In the rows, 128 means zero.
Turns in one plane each, and the order they were made in; the first pair answered
X (before -> after):
[ 94 143 123 132 129 162  95 139  82 117 159 171 117] -> [ 88 149 137 124 144 115  95 102  72 113 108 135 162]
[140 141 174 101 112 130 101 130 147 156 143 146 139] -> [145 126 169 130 115 137  99 142 123 157 151 162 147]
[150 113 150 135 121 159 115 128 166 134 152 127 123] -> [147  97 152 163 133 141 112 119 138 131 133 121 154]
[153  77 124 153 140 123 132 101 156 106  95  85 147] -> [156  96 123 120 124 151 134 116 195 106 118  90 102]
A (before -> after):
[141 130 116 142 109 146 134 174 115 143 171 154 126] -> [140 126 116 139 108 147 132 176 118 141 170 150 131]
[122 122 133 127 128 106 137 114 122 139 107 118 143] -> [134 111 143 125 130 121 134 111 144 135 110 113 138]
[105 141  65 124  85 147 142 177 190 136 187 124  76] -> [ 83 156  49 134  84 108 156 183 134 146 180 130  97]
B (before -> after):
[131 144 132 111 115 169 124 168 149 141 176 167  99] -> [121 125 101 134 138 183 118 153 141 112 148 156  76]
[164  92 144 154 105 107 121 111 142 112  88  88 173] -> [170  95 149 154  94  99 124 126 138 126 101  98 181]
[108 133 125 139 165 150 103 127  89  93 116 153 113] -> [114 165 171  95 144 138 100 123 116 118 134 155 134]

Between the rows of a pair lie 2 to 4 turns.
[141  96 130 152 138 156 110 115 146 109 135 125 128] -> [141  93 132 161 122 147 119 137 134 121 156 139 142] -> B, B
[148  95 167 138 129 107 120 125 125 112 128 119 178] -> [151  91 120 151 107 120 148 165 114 119 159 135 139] -> X, B
[ 95 126 117 171 149 142 108 144  51 132 141 173 119] -> [109 104 150 160 180 140  85  86  93 110  85 124 152] -> A, A, A, X
[164  90 126 113  81 120 136 159 137 161 162 138 151] -> [159 104 133  83  83 105 138 138 154 160 138 114 157] -> X, X
[133 148 146 109 101 129 138 151 137 154 162 131 140] -> [120 144 104 103 131 111 143 113 139 125 100  88 119] -> X, X, B, X
[153 134 157 101 115 152 132 137 162 146 167 138 135] -> [118 155 174 101 138 134 113 109 119 146 146 144 157] -> A, X, B, B
[ 51 176 106 121 176 150  90  81  87  76  71 107  96] -> [ 61 155  70 182 135 125 120 151  21 110 127 149 112] -> B, B
[ 98 116 145 142 138 179  89 131 111 115 132 155 114] -> [ 91 145 145  81 130 124 106  97 132 120  93 105 128] -> X, B, B, X
[102 149 126 141 132 119 115 144  82 136 150 152 134] -> [101 173 128  99 118 126 120 138 119 140 154 142 105] -> X, X
[120 113 121 159 140  88 129 107 103 118 103 117 159] -> [128 156 141  90 110 139 127 124 173 127 148 130  99] -> B, X
[104 176 168 114 139 122 119 113 112 134 137 150 160] -> [ 96 176 131 103 145 102 131 101 115 119 103 122 140] -> B, X
[ 96 160  90  95 141 105 162 121 108 115 112 118  94] -> [100 130 107 145 151 155 136 148  88 116 154 168  92] -> X, B, X
[145 116 115 129 110  95 129 138 159 135 155 125 183] -> [135 111  82 116 131 116 127 117 181 105 117 104 137] -> B, X
[149 103 167 113 102 115 143 128 173 149 137 118 151] -> [139  91 147 118 134 135 134 100 179 117  98 102 129] -> B, B
[152 135 167 115 130 124 133 121 167 145 138 129 151] -> [152  99 127 169 152 152 130 134 138 124 138 139 122] -> X, B
[129 122 128 136 141 108 126 110 146  99  91  90 144] -> [142 138 125 120  98 139 137 163 162 120 164 128 114] -> X, B
[140 140 143 130 133 111 130 134 146 125 100 121 162] -> [140 142 142 134 127 105 135 141 144 130 109 127 167] -> B, B, B
[165 104 176 136 112 111 120 138 149 153 143 130 162] -> [158 101 174 125 141 130 106 106 168 126 107 108 140] -> B, B
[118 160 150 115 145 138 122  86 103 109 103 130 140] -> [123 178 155  98 110 120 137 115 101 139 134 139 140] -> B, X
[151 120 139 133 155 137  88 131 140 112 131 120 107] -> [125 159 126 101 147 103 105 127 115 124 121 119 109] -> A, A, X
[127 151 162  69 142 113 146 110 134 123  97  73 149] -> [126 153 127  68 135 108 166 120 132 124  95  69 133] -> B, X, B, B
[117 100 154 181 154 127 121 100  87 108  92 133 168] -> [120  93 150 177 163 159 113  93 113  92  90 128 137] -> B, A, B, B
[114 130  92 137 140  86 168  94 118 122  72  98 144] -> [121 161  89  89  97 103 185 130 151 144 120 116 104] -> B, B, X
[161  96 106 135 142 160 127 121 164 106 125 104  84] -> [166 109 161 125 124  91 132 105 141 143 117  96 172] -> B, X, X
[132 140 116 108 129  60 135 124 117 153  80  66 184] -> [141 165  96  66  89 127 144 176 171 163 155 103  95] -> B, B, B, X
[134  97 125 173 148 169 110 139 106 110 151 151 126] -> [143 115 177 142 133 158  99 135 125 131 165 155 150] -> B, X, B
[145 166 188  92 118 156 131 132 176 122 129 115 152] -> [144 114 155 185 145 138 127 137 101 110 108 119 195] -> X, X, B
[ 93 147 109 173 127 114 118 133  41 116 139 142 133] -> [ 90 184 172  96 133 115  96  81 109 114 113 113 138] -> B, B, B, B
[135 145 124 110 139 150 148 127 178 104 129 140  73] -> [ 98 167 106 126 146  89 161 126  96 116 104 145 114] -> A, X, X
[179  98 165 167 133 123 111 148 105 119 165 105 167] -> [177 100 127 164 120 100 138 160  92 122 156  94 158] -> X, B
[133 118 135 161 123  98 165 124  93 145 151 137 144] -> [138 117 149 157 119 114 160 129  98 149 164 145 143] -> B, X, B, X
[147 127  76 163 121  75 116 116 137 115  86 110 147] -> [152 118  74 156 131 105 106 106 158 101  83 105 123] -> B, A, B, B
[156 116 114 122 122 164 125 161 125 117 124 122  94] -> [156 120 117 113 127 168 123 151 133 116 118 118  93] -> B, B, B
[114 148 173  94 128 102 139 112 146 129 130 128 145] -> [112 106 104 165 144 116 149 132  99 107 119 134 121] -> B, B, B, B
[153 153 155  79  88 129 145 145 147 159 159 133 133] -> [154 125 177 130 117 167 113 140 134 145 167 160 145] -> X, B, B, X
[ 92 177 153  53  99 126 116 134 158 114 144 126  99] -> [148  86 144 118 120 162 105 124 201  83 132  94 109] -> B, X, A, A
[141  90 139 151 147 174 113 131 153 109 134 128 126] -> [149  98 173 146 137 142 111 129 143 126 136 127 168] -> B, X
[138 143 133  99 107  84 133 123 129 131 112  96 141] -> [141 120  94 136  98 111 141 161 108 128 147 125 104] -> B, X, X
[164 112 136 145 111 119 146 152 156 145 156 124 137] -> [156  99 113 165 127 118 146 144 138 130 134 119 131] -> B, X, B, B
[124 143 156 132 144 159 106 127 122 135 153 166 126] -> [107 145 142 121 162 135 109  97 114 118 105 136 129] -> A, B, X
[130 143  73  92 121 161 118 123 177 110 124  98  72] -> [130 137  87 152  92  91 138 174  83 162 159 138 160] -> B, A, X
[162  88 129 144 112 112 140 133 168 137 143 116 155] -> [159  94 137 131 122 120 133 118 179 131 130 107 153] -> B, B
[111 163 111  65  98 143 139 109 192 127 149  92  75] -> [111 154  96  89  89  59 164 107 138 148 118  68 142] -> B, X, X
[124 136 148 127 124 155 119 129 142 124 154 144 109] -> [122 122 159 146 141 137 110 108 121 119 126 132 141] -> X, B
[114 100 143 129 136 123 118 100 133 126  87 102 158] -> [116  84 116 159 133 120 127 118 111 129  98 116 154] -> B, B
[122 142  96 165 140 114 153 161  46 119 131 172 131] -> [113 173 100 109 145  76 163 115  75 111  73 120 136] -> X, B, B
[104 159 110 103 128 164 120 137 145 121 145 143  77] -> [105 149  95 117 121 162 125 143 131 120 147 148  77] -> B, B
[115 138  91 133 133 106 138 117 114 106 101 111 128] -> [117 133  81 150 128 127 134 141 113 112 128 133 107] -> X, X
[ 93 135 102 156 135  93 137 116  67 126 107 126 153] -> [ 97 165 124  88 119 159 123 129 146 123 150 144  78] -> B, X
[126 128 128 124 130 168 119 139 118 131 140 151 104] -> [117 147 106 116 116 135 140 140  99 139 131 144 106] -> A, X, X, B
[143 124 142 144 137 129 124 148 122 137 153 160 130] -> [139 111 142 155 155 134 115 131 118 123 133 153 134] -> B, B, X, B
[125 139 133 140 148 182 127 146 133 106 152 132  94] -> [ 99 173 145 106 155 158 123 123 115 106 131 121 105] -> A, B
[154  85 112 160 123 118 129 124 138 111 108 107 137] -> [160 114 129 119  92 107 142 140 156 140 136 115 138] -> X, B
